128 stands for zero in the data rows.
Every row has a hidden score. How much higher is the second row's score than the first row's in each pair? 20 means about the same, 40 much higher and 0 much lower. The score is a weighted sum of the row's numbers plus the product of two more (or one squared), each taken from its middle value.
[132 178 137 161 152 108 174 123 111 114 158 135 143 141  70 124 144 145  83  78 135]
[182 142 103 151 161 117 129 123 176  98  90 123  86 109 105 119 111 143 159 125 159]: 20
[100 108 175 205  72  78  30  54 176 132  90 120 125 186 208  77 205  95 120 112  89]
[145 108  66 149  90 161 127 192 137  67 159 136 114 108 109 199 129 149 200 189 181]: 15
[120 142  72 130 119 136 140 122 129 141 210 232 167 128 157 102 129 112 151 161  89]
[137 174 111  76 166 120 169 144 158 136  51 138 157  91  97 101  96 105 135  98  96]: 17
[127 153 118 126 143 107 135 141 100 114 131 171 146 155 109 185  97 129 151 144 116]
[131 136  63 119 100 157 143 190 126  86 181  87 148  97  96 194 114 140 146 111 157]: 25
[182 102 126  34 117 170  96 161  97  96 139 173 114 117  96  62 137 167 102 123 140]
[108 163 148  83 148 138 102  88 132  82 137 116 118 153 126  84 178 135  52 119 126]: 23
[111 173  44 102  99 200 175 185 125  51 148 130  73  73  88 215  63 152 173 154 145]
[ 62 169 144 163 118 129  84 146 173 133 124 143 113 100 149 170 135  81 166 122 174]: 13
[105  91 130 145 105 184 101 146 115 103 157 104 155 146 155 169 168 116 149 162 130]
[ 92  78 140 143 139 131 146 147  90  99 124  87 134 131  82 156 132 160 119 137 125]: 19
[182 115  67  85 114 172 185 161 135  69 167 194  85 107 138 104  99 139 165 154 146]
[ 75 104 187 130 151 109  95  87 161 147  90 169 172 180 140 100 142  53 125 184  74]: 22
[132 101 179 175 150 115 114  82 163 177  81 110  88 149 158 127 179 111  86 160  79]
[193 115  71 154 134 142 175 179 135  69 167  77  84  84  56 161 101 143 175 101 197]: 24
[150  67  98 129 104 172 128 176 104  82 205 144 162 111 150 191 117 142 107 116 113]
[111 149  80 137  86 128 143 176 147 122 162  98 121  83 117 139 102 133 184 168 181]: 5
[126 124 113 115 129 131 176 145 136 129 131 145 123 111 103 148 133 168 119 122 156]
[161 123 112 141 152 147 186 155 127 116 138 112  40 108  65 115 169 166 141  55 144]: 21
[197 116 140  98 120 116 176 132 151 168 112 155 136 120  68 156 138 180 154 136 106]
[117 148 130 116 182  94 133 135 120 163 125 141  88 106 148 149 128 123 148 123 101]: 21
[164 177  72 130 173 180 169 176 188  57 196 158 133  94 109 170  91  98 194 155 225]
[ 72 158 119 120  98 116 142 142  65  81 146 148 126 107 106 132 114 159 184 136 125]: 29
[167 108 129 101 125 109 165 148 135 155 115 107 134 119 121  69 141 131 138 136  81]
[125 150 195 161 109  62  74 103 121 181 166  76 174 164 148 107 208 120  93 156  97]: 11
[103 137 160 109 132 103 145 103  93 151 146 182 133 159  90  70 168 143 115 123 124]
[ 70 136 169  92 154  84  99  88  80 166 130 146 144 126 122 174 121 110  98 137 104]: 15
[124 129 161 198 166  90  82  71 178 185 156 127 108 183 164 104 139  87  96 139 110]
[148 192 101 142 157 160 184 167 177  82 135 125  54 117 113 138 147 154 140  84 192]: 11
[135 115 148 167 156 129 132 129 185 130 171 148  86 101  49 172  95 159 147  93 163]
[126  89  80 116 140 197 177 162 113  86 120 156 130  93  61 168  63 137 178 175 160]: 20
[ 84 112 171 177  79  74  74  63 174 150 124 147  96 194 176  53 201  54  68 158  86]
[186  94 124 164 120 134 146 136 133 101 136 119 113  85 108 150 138 114 137  98 188]: 19
[129 142  22  72 112 183 213 205  84 103 191 188  88  68 143 150  43 143 165 160 220]
[173 121 128 101 112 147 159 115 148 118  87 123  91 158 130 116 159 159  69  99 102]: 26
[177 139 104 124 138 158 150 177 130  80 178 119 118  84 109 160 113 130 146  85 156]
[116  70  93 208 121 137 139 141 152 113 114 117 217 138 150 173 138  76 172 168 117]: 21
[ 96 164  85  93 108 161 169 160 150 104 160 165 137  95 142  92 115 153 132  92 143]
[144 151  61  99 133 162 185 203  84  84 239 127 109 135 153 114 124 159 156 148 147]: 18
[ 80 121 116 201  99 122 129 134 126  81 177 112 132 187 125 157 123  84 122 157 118]
[110 165 107 117 102 132 112 126 153  85  90 162  76 139 154 127 113  84 122 149 100]: 12
[161  94 101 144 135 113 139 127 157 107 137 138 154 128 107 192  90  94 134 102 103]
[155  80 123 162 167 177 155 119 103 135 124  82 113 148  60 124 159 232 107  78 157]: 30
[122 152 120  99  99 127 187 177 119 149 117 110 147 119 126 156 157 166 125  74 121]
[139 145 124  24 155 188 143 136  85  59  81  90 113  82 151  93 100 147 109  68 187]: 18
[139 105 136 173 159  74  98 114 132 129 198 141 133 163 170  78 225 119 132 151 122]
[151  92 116  75 133 122 191 156  88 159 197 156 148 113 115 139  77 162 129 128 161]: 25
[128 149 125  96 175 158 125 142 151  99  56 143 148 131 132 159  80  91 152 102 114]
[143 163 126 148  85 110 110 110 149 110  90 173 174 144 152  95 163  38 132 147 160]: 16
[129 141  88 133 123 154 194 192  68  80 149 136 167  74  85 200  68 164 174 139 157]
[105 151 142 121 114 113 132 107 166 118 126 126  96 104 115 174  95 104 130 125 158]: 13
[124 171  79 138 133 188 144 169 106 113 143 123  84  88 100 170  45 121 181 103 188]
[154 160  63  51 141 211 214 164  95 129 127 152 109  89  86  94  72 193 144  93 163]: 25
[144  84 133  88 147 159 104 136  84 156  82  51 103 110  70 142 128 158 100 124 174]
[138 140  80  45  97 194 192 157 149  22 141 193 128  49 159 165  87 138 140 114 190]: 26
[139 129 145 112 105  92  86 108 172 151  69  96 153 123 135  96 134 166  95 109 128]
[111  99 134 144  99 124  74  64 139 139 118 198  97 114 186  73 118  96 113 125  83]: 29
[114 114 119 160 110 128 124  98 125 132  72 189 106 163 147 110 145  90  97 112 109]
[117 126 149 136 123 138  84  96 157 116  67 152  85 138  97 127 145 132 105 130 119]: 15
[111 141 157 140 101 124 100 126 136 120  91 120 170 154 141 117 151 108 145 151  98]
[107 182 145 126  92 112 151 115 132 135  57 139 135 124 120 160 112  71 120 138  83]: 20
[145  63  75 136 149 127 194 192 114 101 170 177 177  85 135 217 108 155 224 123 167]
[137 140  94 129 110 113 157 146 111 116 157 122 134 133 115 128 115 157 158 136 162]: 20
[122  54 145 135 152 118 167 146 134 153 186 115 132 112 103 213 166 132 122 101 104]
[115 226 148 113 181 143 147 105 174 131  82 110 115 136 159  76 138  90  88  79  94]: 10
[115 116  42 102  52 187 173 187  98 154 145 110 123  65  93 164  44 154 207 171 183]
[151 109 125  84 174 158 139 141 106  93 205 155 189 122 152 146  71 161 143 142 126]: 27
[ 78 172 140 208 123  69  64  65 175 153  99 111  33 176 184 113 156  49 122 175 135]
[ 51 197 138 142 121 124 106  92 118 113 157 110  76 131 213 131 120  70 115 148 114]: 24
[125 126 143 103 151 199 127 131 141  51 124  78  82 130  69 101 132 168  95 109 169]
[148 152  88  47 108 147 165 158  84 148 164  52  99  76  61  93 114 209 137 109 127]: 21
[100 138 160  99  90 143 135 139 163 135  87 100 177  97 160 136  82 134 140 103 119]
[132 142 126 135 151 125 114 147 109 111 165 107  95 107 109 110 114 132 104 192 193]: 25
[125  98 109 166  95 104 100 147 133 160 158 151 170 112 194 164 135  93 139 160  81]
[156 137  87 143 102 125 179 145 122  95 145 195 140 120 143 138 149  93 148 137 172]: 21
[134 110 124 119 134 131 134 134  65 103 173 165 139 140 115 156 113 113 143 143 144]
[118 116 140 185 157 120 106 146 125 156 143 124 151 100 144 182 110 142 115 121 198]: 13
[191  90  85 117 106 149 151 163 132  78 123 137 173 155 113 152 118 161 174 103 185]
[133 185 128 117 114 113  88 114 149 115 114 128  97 114 178 136 152 122 121 170 156]: 9
[108  91 123 137  85 119 115 133 120 119 162 100 152 150  88 175 130 130 112 129  84]
[129 116 173 139 128 118 106 116 155 165 119 108  94 152 107 113 165 137  99  97 123]: 7
[135 119 133 159  66  61  91 133 120 192 176 126 187 114 122 111 199 152 172 156 118]
[170 123 102  87 143 185 125 139 119 156 116 141 138 130 135 131 106 163 218 134 125]: 14
[161 177 101 128 179 170 154 136 171 118 127  87  91 114  96 138  83 139 131  76 137]
[116 167 161 179 132  56  67  77 108 189 132 162 101 201 151 121 167 110 119 148  75]: 20
[ 92 219 142 132 140 109  68 102 164 155 119  95 107 140 215  94 108 100 143 169 109]
[113 115 153 159  99 133  67  95 132 176  76 173 114 175 137 142 145  62  99 134  86]: 20
[120 131  98 158 129 124 144 126 115 132 114 132  85 154 118 110 158 161 128 101 123]
[112 123 185 168 107  91  91 111 176 161 113 121 102 150 114 107 157 120 127 159  69]: 23
[146 108 219 182 138  22  68  41 132 199 101  84 154 224 109  59 228 115  18  71  80]
[149 207 110 121 161 142 123 121 148  62 119 135 145  92 110 100 122 131 152  82 179]: 13
[128 153 109 140 107 112 148 146  56 151 132 149 154 160 177 167 123 128 142 129 115]
[120 100 149 134 106  92 126 118 129 177 123 112 148 141 143 144 147 120 120  93  95]: 21
[116 145 146 113 163 122  86 112 144 150 106  63  77 149 164  63 155 147 131 141 129]
[ 96 189 164 159 131  76  89  89 133 174 108 157 111 184 174  89 152  95  74 159  85]: 18
[100 108 143 149 137 125 135 103 110 149 168  79 110 170 121  95 194 185 105  99 118]
[115 173 130 150 123 124 101 118 157  40 117 121 125  89 139 129  86 151 104 175 199]: 24
[104 185 166 154 133 102  79  74 162 185  86 145 108 139 103 151 174 102  89 105  59]
[121  81 124 171  76 117  94 109 154 133 117 114 122 143 191 133 129  68 144 153 112]: 17
[121 160 153 180 103  41 103  97 124 151 154  90 180 146 136  85 175 149 131 139 110]
[104 127 130 169 110 101  68 120 108 148 111 141 135 169 150 136 174 122  93 152  88]: 17
[118 116 136 156  91  82 126  85 108 178 124 143 106 175 187  54 193 110  73 108  86]
[140 147 209 189 117  43  58  53 139 177  97  88 100 214 151  82 252 121  85 108  51]: 12
[103 205 183 145 109  56 103  60 122 138  72 170 106 144 123  50 130  96  70  75  92]
[114 156 114  98 147 183 111 117 173 124  63 171 142  85 132 108 107 131 114 114 185]: 9
[163 204 103  88 188 139 156 148 123 161 151 122  95  97 174 109  91 150 165 129 110]
[100 154 167 164  88  79  43  51 173 167 127 136  85 219 171  89 198  91 105 145  32]: 23
[ 49 186 177 153 146  55  74  39 135 164  83 165 116 220 187  82 183  72  82 142  18]
[145 147 123 123 158 138 132 139 123 103 155 178 149 131 121 148  98 146 124  91 127]: 25
[ 69  67 146 189 134  87 105 105 158 119 161 176 186 170 141 124 143 110  86 119 122]
[153 175 119 100 142  92 157 121  97 167 169 196 153 159 155  96 129  90 151 155 134]: 10
[135 114  75 101  80 165 178 192  78  54 102 161 160  76 118 182  70 171 198 123 168]
[131 125 121  39 160 144 135 132  76 125 159 171 118 143 167  56 159 144  91 147 122]: 20
[117 193 197 195 207  72  41  63 177 140 100  63 129 185 148 115 206  80  43  91  81]
[ 75 157 135 119 188 132 124 134 119 158 178 114 134 138 103 132  96 107 117 106 152]: 24
[121 165 144 106  79  74 113 127 100 138 120 122 165 132 103 109 150 142 126 172 141]
[153 109 129  99  91 149 144 166 126 152 109 118 105  84 137 165 109 198 114  85 145]: 21
[178 105 135 108 151 140 155 131  79 175  72 116 112 115 112 129 117 172 131  88 170]
[148 146 111  98 150 154 137 146  93 143 108 183 141 106 181 158 131  89  97 129  98]: 21
[147 159  58  20 148 229 186 194 113  75 136 135  72  38  53 133  47 185 156 116 219]
[140  90 102 150 129 134 120 160 129 139 206 114 137 136 142 130 136 146 159 165 162]: 22
[147 103  95  90 151 159 176 165 146  65 170  99 121  72 139 117 123 164 121 168 187]
[ 97 143 133 123 153 131 133 169 142 113  94  75 145 107  79 164 123 145 145 130 117]: 18
[ 93 106 147 130 150  94 113  97 104 153 133 114 140 151 165 143 129 100 100 130  79]
[163  81 119 138 156 151 176 154 187  82 119 136  91  92 130 161 104 111 110 151 184]: 25
[178  86  44  94 147 226 191 196 126  32 227 144 180  93  61 113  92 161 155 112 247]
[128  79 150 158 143  96  79  75 145 140  78  98  91 162 156  86 132  89  91  89 121]: 12
[166 101 125 110 127 122 124 118 123  95 110 181  95 129 122 124 158 134 151  88 129]
[167 143 111  60 152 180 193 152 115  84 155 149  96  83 105  81 107 165  81 137 150]: 23
[131 124 151 132 143  84  92 100 131 164 135 149  86 190 166  59 162 162  66 113  50]
[125  80 136 154 133 119 152 138 100 198  93 117 211 153  93 136 125 144 169 127 122]: 17
[170 137  91 135 128 126 162 165  96  95 131 112 119  89 120 155 132 172 199 110 192]
[115  51  98 123  68 137 168 157  74 193 127 114 169 123  99 139  87 128 149 134 141]: 31
[214  96 118  79 119 144 145 143 121  67 153 107 142 149 107  93 126 189  73 151 155]
[152 105 138 144 156 105 132 128 132 133 174  91 100 110  70 148 122 130 108 161 128]: 23
[138  79 197 204 135  61  54  71 124 198  69  83 123 176 176 134 161  70 118 155  92]
[154  65 119 132  81 110  80 126 128  70 101 150 151 175 177  92 153  58 114 189 102]: 20
[175 130 120 133 109 109 121 170 148  97 154 102 178 154 131 166 110 119 161 159 146]
[143 130 140 112 178 108 141 110 170 119 192 136 126 151 128 134 161 117  76 118  89]: 27
[161 130  87  87 131 167 182 163 155 127 102  75  81 102  60 120 103 196 156 101 171]
[182  96  73  95 133 183 169 201  90 104 189 154 114  81  43 143 119 237 159 121 182]: 31
[161 148 119  62 126 193 164 175 150  54 156 144 133  58  62 134 119 175 123 124 176]
[128 143 101 147 144 106 139 151 112  80 105  88 171 117 159 194 106  87 157 164 165]: 21
[156  97  82  88  83 183 196 191  77 131 167 126 138  58 115 164  63 197 215 184 177]
[136 106  99  95 169 175 167 148 142 106 172 128 152 111 156 147  39 113 143 113 186]: 23
[128 123 183 125 146  82 112  71 180 138  82 179  66 163 182  95 211 100  55  92  84]
[117 169 145 105 173 164 133 125 127 132  65 147  88  93 152 179  82 116 143 150 155]: 20
[207 100 127  72 138 126 138 133 122 192  93 157  70 162 139  39 158 149 149  42  81]
[189 160 152  54 176 190 170 132 122 101 112 148 108  92  92 132 108 173  96 111 123]: 22
[159 189  70  31 117 170 159 149 131  68 167 199 176  55 124  51  90 116 139 133 133]
[134  96 115 134  80 150 137 172 115  90 139 125  94 110 113 203 104 125 124 162 101]: 16
[103  84 174 153 136 128  84  96 136 135 140  86 107 166 124  84 145 126 127 104 142]
[162 105 105  96 188 197 127 175 152  59 152 150 119 119 118 102  99 151 132 108 135]: 24
[ 99 179 159 124 156 134 112 104 177 159 146 133  87 109 157 156 125 135  94 147 114]
[123 119  74 148 118 171 173 175 159  91 161 136 100 110 104 190  95 146 218 116 191]: 21
[117 192 136  70 191 153 139 116 125 130  82 114  85 106  91  67 156 128  70  70 125]
[ 93 162 136 122  81 139 121 116 119 107 109 197 159 100 111 180 106  33 132 188  73]: 26
[145 111 148  99 142 137 106  90 120 106 116 115  98 113 132  71 151 151 128  90 191]
[ 82 131 222 159 130  50  55  71 151 191 120  92 134 207 130 132 174  67  49  99  86]: 20
[179 116  55  11 136 255 223 223 100 111 139  94 152  62  47 153  46 204 178  98 223]
[124 154 144 147 161 145 111 109 205  84  76 143 136 119 120 136 120  98  99  86 154]: 19
[118 146 134 141 130 118 100  92 167 115  90 143 118 150 139  92 133  67 112 158 107]
[ 98 160 199 135 162  72  96  64 169 190 157 103  60 196 119  43 182 137  56  81  79]: 21
[155 110 150 140  99  97 105 131 109 157 130  84 154 179 116  99 173 137  97 171 111]
[109 136 133 147  96 136  83 103 136 165  96 124  92 135 136 160 120 126 112 113  88]: 24
[ 62 143 153 148 160 102 138  94 157 135 130 135 118 136 116 168 127  68 126 131  92]
[138 107 148 172 108 114 135  94 154 129 116 146 110 139 116 129 136 128 137 110 106]: 23
[170  59  80  91  99 126 178 186 129 102 148 111 106  87  90 109 106 154 149 190 203]
[125  73 123 109 130 189 162 161 113  88 108 127 123 101 128 138  91 133 137 128 135]: 20
[122  97 176 158 130  97  57 105 156 116 111 112 144 189 138 107 166 108  89 162  71]
[149  77  87 117 134 160 112 141 105  80 163 187 126  79 109 115 113 141 134 146 153]: 24
[101 163 117 200 145 118 159 121 144  86 141 171  94 122 116 158 126  97 112 166 102]
[ 70 129 180 187 122  83  65  68 144 171  21  99 118 181 152 131 194 102  93 134  79]: 6
[132 124 112 100 151 147 164 165 101 101 174 120  76 154 109 103 146 190 125 102 116]
[150 150 115  74 175 175 185 166 135 160 134 132 140  80  49 152  63 203 118  87 127]: 21
[110  75 117  97 161 174 197 190  85 141 156  95 150  94 104 146  88 176 173 103 146]
[130 100 181 168 129  44  98  79 144 185 118 114 117 214 127  70 220  97  59 145  69]: 16
[123 141 150 166  99  86 109 126  80 189 130  98 175 155 110 155 157 136 122 137 123]
[121 147 170 144 180 107 117  74 207 129  70 202  92  93 194 105 134  61 146 153  93]: 38
[102 147  87 126  72 136 186 155  91 139 185 147 103  65 123 151 112 130 167 166 123]
[132 183  99 137 147 154 126 144 160 105 161  91 127 129 105 149 107 120 135 144 157]: 13
[ 89 163 144 187 136 107 151 113  87  98 112 139 142 116  92 216  93  72 135 147 126]
[ 63 127 149 148  57  97  86 126 127 178  92 109 141 139 103 181 148  84 135 136 137]: 15
[ 72 127 118 143 144 137 122 111 183 224 121 182 124 131 171 124 111  75 160 107 118]
[113  98 170 125 160 103  87  75 149 117  55 147 131 148 122  73 162  79  57 134  76]: 31
[144 174 147 109 138 125 102 104 155  64 131 141 112 134 114  46 126 115 134 145 127]
[ 85 114 138 107 109 155 146 125 144 136  75 123 142  71 134 152  83 113 151 126 110]: 14
[110 109 152 143 103 159 108 108 161 143 149  45 153 120 127  96 137 152 117 100 187]
[111 176  74 121 138 159 150 128  99 133 178 147 134 116 105  67  77 114 121 128 155]: 23
[102 158 129 114  98 119 145 108 141 169  78 172 159 120 149 118 114 161 171 143 102]
[ 77 135 122 151 153  91 146 108 145 138 121 142 142 132 166 152 117  85 129 163 159]: 22
[ 88 194  28  75 120 189 203 191  85 123 198 165  69  77  21 143  85 210 185 111 197]
[123 131  87 116 101 161 117 162 108  93 115 136 130 111 104 173 105 166 125 168 135]: 5
[143  98 233 172 160  44  40  62 104 129  80  46 143 194 184  77 233  99  61 137  79]
[124  91 207 199 141  51  56  74 112 105  82  86 146 164 127 114 159 115 100 146 125]: 32
[134  67 160 117 109 118  89 131 127 152  96  89 126 176 138 134 161 138 126 131 111]
[110 164 125 164 143 136 126 118 154 146 127  78 120 110 164 154 114 101 163 134 191]: 18
[138 137 156 110 146 169 130 122 107 129  20 122  79 136  72 130 142 180  72  56 132]
[143  58 147 136 140 125 101 113 189 119 163 157 183 134 149 127 158 130 137  98 130]: 26
[ 77 181  70 102 141 188 179 185 159  15 145 109 125  35 106 166  49 121 173 138 182]
[102 132 161 163 106  74  97  76 120 135  90 113 106 149 120  87 168 139 152 152 126]: 3
[206 108  73  54 161 182 192 207  79 114 208  71 155  84  66 103 125 231 127  93 220]
[106 120 158 165 106  89 105 113 117 114 149  94 208 173 153 125 180 102 122 136 125]: 18
[149  74  88 156 102 162 102 148 137  93 146 211 147 109 175 115 107  98 153 220 129]
[119 182 195 122 120 102  70  77 162 175  91  94 136 169 156  73 170 106  86 136  96]: 8
[106 128 130 155 125 133 131 124 118 100 135 136  95 136 113 176 123 130 144 148 148]
[132 227 121  52 153 188 138 132  88 141 124 173 120  56 117  73 118 165 135 133 113]: 20
[175 155  54  84 111 208 174 208 100 133 199 112 142  76  78 161  76 183  98 163 160]
[159 107  85 114 152 179 184 183 108  57 176 101  97  77  37 134 106 217 129  84 212]: 20
[133 151  92  76  74 158 174 169 136  88 160 129 132  59  96 114  80 142 121 142 149]
[ 98 125 133 133  92  87 113 133 103 137 100 122 151 133 147 119 162 108 130 120  98]: 14
[ 70 111  64 141 117 183 214 156 156  98 154 167 124  59  97 194  51 120 211 193 175]
[ 96 149 238 241 146  78  43  25 198 152  56 136 139 218 124  81 228  65  96 118  68]: 14
[114  79 188 134 140 120  85  91 135 129  49  99 160 153 166  80 228 111  98  83  51]
[157  45 181 144 112 121  46  90  91 164 118 126 171 172 151  84 186 123  68 103  56]: 33
[158  73 153 144 135 130 140 119 106 120 109 102 147 134 135 156 131 181 142 104 116]
[ 89 182 164 137 152 153 107 108 154 157  97 141  97 133 169  84 134  89  76  87  85]: 17
[148  99 158 133 116  53 108  99  82 154  72  75 144 179 152 135 182 119 122 126 116]
[149 160 107 100 127 185 168 164 145  61 127 131 111  77 133 160  80 158 157 131 156]: 27
[ 99 178 144 154 105 105  69  75 129 130 154 143  79 137 136 128 145 156 120 153 159]
[ 46 148  88 162  98 137 109 153 136  80 180 158 115 103 141 145 102  70 158 195 132]: 22
[123 154 162 112 160 130  90  81 149 142  46  78 105 162 161  49 161 132  70  85 147]
[174 164 129  10 133 171 158 151 150 116  98 143 170  95 117  97 100 166 152 114 137]: 21
[153 190  67 105 105 161 109 121 151  91 167 176  72 116 125  72 123  88 154 151 162]
[185  44 123  79 127 146 151 149 146  93 191 132 128 135 126  72 183 151 116  99 138]: 28
[ 82  67 128 150 102 148  80 138 121 170 123 165 133 137 161 180 118 123 183 134 114]
[147 111 125 133 116 113 144 137 110 114  94 109 117 141 137 147 134 167 131 152  80]: 20
[105 163 117 152 147  99 133 110 128 123 164 171 130 138 134  62 120 116 117 127  90]
[ 91  75 124 177 185 118 129 123 174 121 133 143  94 138 161  94 145  85 147  91 163]: 15
[115 181 199 155 143 113  54  65 152 103  84 132 112 176 144  94 154 112 117 108  87]
[102 102 109 148  94 142 109 135 149 102 137 123 130 113 134 146  90 115 139 138 149]: 23
[127 158 163 136 133 110 102  94 167 153  83 118  91 168 151 105 205 106 109  77  86]
[170 115 131 149 112 155 140 105  92 135 126 216  77 168 134 104 138 110 147 110 124]: 35
[101 107 190 169 120  61 120  68 122 215 101 104  80 160 134 116 163  91 104  87 102]
[158 143 139 146 152  87  92 104 129 103 190 151 128 140 159  46 135 117 107 124 132]: 31
[151  84  80 153  77 148 184 163 167 128 185 180  97 111 134 148  87 159 229 200 114]
[102 129 156 191 116  87 100  94 140 204  93 135 123 181 133  96 125 112 101 141  69]: 20
[141 183  90  69 163 164 163 166 156  97  91  72  77  50  42 112  63 193 151 148 172]
[124 153  90  57 125 152 188 165 116  90 158 124  80  83 138 137 103 203 128 100 115]: 1
[196 208 122  40 103 136 146 164 111 115 138 144 125 100 142  57 144 158  86 131 112]
[163  88 154 210  79  78 107 111 157 203 111 100 134 182 145 116 128 121 167 103  64]: 25
[125  74 139 110 127 116  77  92 105 205 126 134 128 194 118  82 170 113  67  80  77]
[213 131  58  13 164 219 217 193 101  33 124 109 170  38  47  95  38 241 165  79 188]: 8
[126 161 145  97 144 187 125  95 138 119  72 138 123 154 135 104 129  69  99 119  93]
[150 127 123 149 104  91 122 126 164 167 166 175 114 177 184  91 181  57  59 129 133]: 23
[145 105 144 137  78  53 103 107 111 127 113 132 180 186 121  86 189 123  62 128 123]
[141 156 144 143 131  93 137 112  95 150 162 155 122 184  92 110 144 119 110  95  92]: 24
[189 114  91  69 122 156 167 192  78  77 141 110 152  83 120 203  50 165 197 147 135]
[101 109 151 146 120 106 101  97  80 193 112 124  93 152 124  83 148 144 107 132  86]: 21
[196 183  39  58 116 203 195 204 151  42 196 151 162  44 148 131 116 158 168 165 174]
[115 137 142 126  94 126  97  88 118 115 129  84 112 123 129 111 167 138  90 137 103]: 28
[101 120  76 153  61 139 133 158 103 199 114 145 154 143 101 187 112 131 176 161 130]
[111  94 141 187 123  90  81  95 158 176 109 159 116 180 177 133 145  56 137 127  87]: 10
[ 67 147 209 184 135  77 100  93 126 141  46  94 141 152 192 139 165  51  89 116  88]
[ 99 139 155  88 157  90 121 106 117 173 136  96 178 131 158  69 170 135 104  92 124]: 14
[156 107 142 138 146 141 124 106 176 142 100 187 107 143 167 124 120  80 106  75  92]
[ 65 147 202 153 181 101  53  68 170 135  29 112 146 188 129 143 172  68  80 102  96]: 13
[114 153 139 118 157 121 154 115 140  98 103  98 191  91 128 121 128 112 159 123 145]
[140 167 111 122 118 133 122 127 153 157 136 121 174 107 136 111 124 126 148 131 131]: 13
[193  80  55 133 146 179 182 201 134  32 155 173 170 100  97 225  60 192 200 121 162]
[ 85 127 224 130 178  95  67  65 176 146  83 107 105 129 127 116 184  73  35  85  76]: 18
[144  96  95 121  93  98 161 128 121 135 142 134 169 113 190 135  89 120 178 144 104]
[136 119  98 157 104 138 156 143  94 101 117 128 149 120 132 126 108  99 101 200 225]: 15
[189 111 109  94 103 101 157 164 106 119 132 148 163  97 124 148  87 150 106 154 148]
[ 98  99 208 188 128  53  68  36 145 188  94 140 125 219 190  89 175  67  73 137  75]: 18
[140 143  87  54 145 153 174 160 179 130 179 129 131  89 110 136  84 150 158 155 158]
[126 145 114 102 102 192 167 161 169  89 130 109 113  85 142 125  85 123 122 166 152]: 25
[122 137  88  70 131 151 163 199 128 111 130 114 164  98 136 173  53 200 138 117 134]
[ 65 119 166 168 124 104  70  79 114 202  57 135 176 179 132 133 101  66 123 112  70]: 20
[ 87 131 123 106  98 151 155 149  95  35 183 121 157 118 120 127  89 166 103 194 149]
[113 122 221 191 102  14  54  43 128 224  49 111 139 231 173  61 255  98  58 111  38]: 8
